rotation ticks, each row followed by its count of ticks
The counts run from 0 to 75.
[146  95 104 121 179 134 103 119 117 179 164 162 170 117 141 143 149 158
 132 110 137 112]
64
[120 118  89 140 173 167 109 120 112 187 149 148 155 104 118 111 108 168
 148 126 143 102]
21
[114 119 108 129 148 200 130 147  73 168 137 136 132 130 126 159 131 129
 142 143 125  85]
35
[106 111  86 148 152 139 130 138 104 166 156 121 135 101 116 130  85 107
 144 181 180 133]
6
[115 109  83 146 165 133 118 126 116 180 164 133 149  97 119 115  91 132
 148 159 174 131]
12
[146  93 105 117 181 138 107 121 111 173 161 164 172 118 138 143 153 164
 132 103 131 104]
66
[147  97 107 119 181 135 106 121 113 178 161 162 170 117 141 143 154 163
 130 103 131 110]
65
[110 108  83 146 157 135 123 135 112 171 163 128 142  96 119 126  88 118
 144 169 179 134]
9
[ 99 122 103 147 136 162 146 154  90 152 135 117 121 106 114 140  85 100
 144 187 166 118]
0
[122  89  98 125 161 131 125 141  86 169 181 134 142 122 139 174 130 103
 136 167 161 127]
50
[104 111  90 147 148 143 134 143 100 162 152 120 133 100 116 131  85 108
 145 185 177 130]
5
[117 124 100 133 161 195 120 133  91 178 135 146 146 118 119 129 120 159
 147 118 121  84]
28
[147 100 121 111 167 163 114 127 103 166 142 164 167 126 140 158 160 165
 127  96 111  90]
71
[114 108  82 148 165 134 117 125 111 175 164 132 144  99 117 117  91 131
 144 164 177 136]
11
[120 115  83 143 172 152 110 118 116 186 154 149 157 100 121 108  99 156
 149 132 154 118]
18
[138  86  98 122 176 118 107 121 110 179 182 155 167 113 143 149 139 139
 131 133 153 127]
59
[114 104 110 125 145 172 137 153  71 163 155 128 130 130 135 179 134  98
 139 167 141 105]
42
[109 113 111 126 144 191 138 148  69 164 143 134 130 131 129 173 132 118
 142 157 126  93]
38
[117  96 108 125 148 153 130 147  74 164 163 130 135 130 138 179 130  99
 137 173 150 112]
45
[ 97 117  98 148 137 158 144 152  94 152 139 116 123 106 115 140  83  98
 141 185 170 123]
1
[138  88  95 122 173 115 109 123 108 174 183 150 164 115 143 154 138 129
 134 141 160 131]
57
[109 113 109 128 142 198 136 147  72 165 141 136 133 132 128 168 129 120
 142 149 125  91]
37
[115 125 107 131 151 204 123 137  80 176 132 144 139 124 119 144 125 149
 146 127 121  82]
31
[120  89  98 125 158 133 127 139  87 169 174 131 143 121 141 176 131 102
 138 170 159 127]
49
[113 123 107 132 151 202 126 139  79 173 133 142 140 127 123 148 130 143
 145 132 118  87]
32
[146 104 125 109 160 170 121 135  96 161 132 160 158 135 141 165 167 155
 123 103 111  84]
74
[145  90 100 120 175 124 103 117 113 178 171 154 167 117 141 144 145 154
 131 113 145 121]
62
[118 121  93 142 171 178 111 119 107 183 145 148 156 108 119 112 112 167
 148 118 136  98]
23
[111 118 108 128 144 201 135 150  70 167 138 132 133 131 127 164 131 126
 141 147 125  85]
36
[141  86  97 122 175 116 109 123 112 177 180 149 162 112 142 148 140 136
 133 136 158 127]
58
[133  85  93 122 170 114 110 125 108 173 183 148 159 116 144 156 134 127
 135 144 163 131]
56
[113 105 110 126 142 186 136 148  69 162 148 131 129 134 131 176 130 108
 139 162 135  94]
40
[112 100 108 127 147 163 135 152  72 163 160 129 134 129 136 180 130 101
 134 171 149 111]
44
[143  92 103 122 178 131 107 121 113 177 169 159 169 115 142 144 145 153
 131 113 141 116]
63
[145 101 117 111 171 156 114 127 103 167 144 161 166 124 138 154 162 168
 130  96 115  94]
70
[107 109  86 147 155 134 125 135 106 166 157 124 140  99 118 125  87 116
 143 176 178 135]
8
[146 102 124 112 166 163 118 131 100 167 138 160 162 129 141 156 163 161
 129  99 112  88]
72
[111 106 108 126 144 176 137 152  68 162 151 126 133 131 134 178 133 105
 138 167 139 102]
41
[110 107  83 149 159 131 119 129 112 174 159 130 143  95 119 120  86 123
 144 168 180 137]
10
[118 113  82 144 173 146 106 118 118 183 157 145 155  99 119 109 101 151
 149 136 160 119]
17
[146  98 115 113 174 152 112 124 105 174 149 164 168 123 142 149 159 167
 128  99 121  97]
69
[131  88  96 125 166 120 117 133  99 170 181 138 152 118 143 164 132 110
 134 158 162 136]
53
[115 123 102 133 154 203 126 137  82 177 137 143 140 123 118 138 124 153
 147 127 119  82]
30
[100 117  96 148 135 153 141 151  95 156 141 116 124 103 117 140  86 102
 141 186 171 128]
2
[118 116  86 145 172 157 108 118 116 181 155 146 152 104 118 108 103 161
 149 130 150 111]
19
[112 108 109 129 141 188 136 150  69 163 143 127 130 133 129 175 129 111
 140 159 131  94]
39
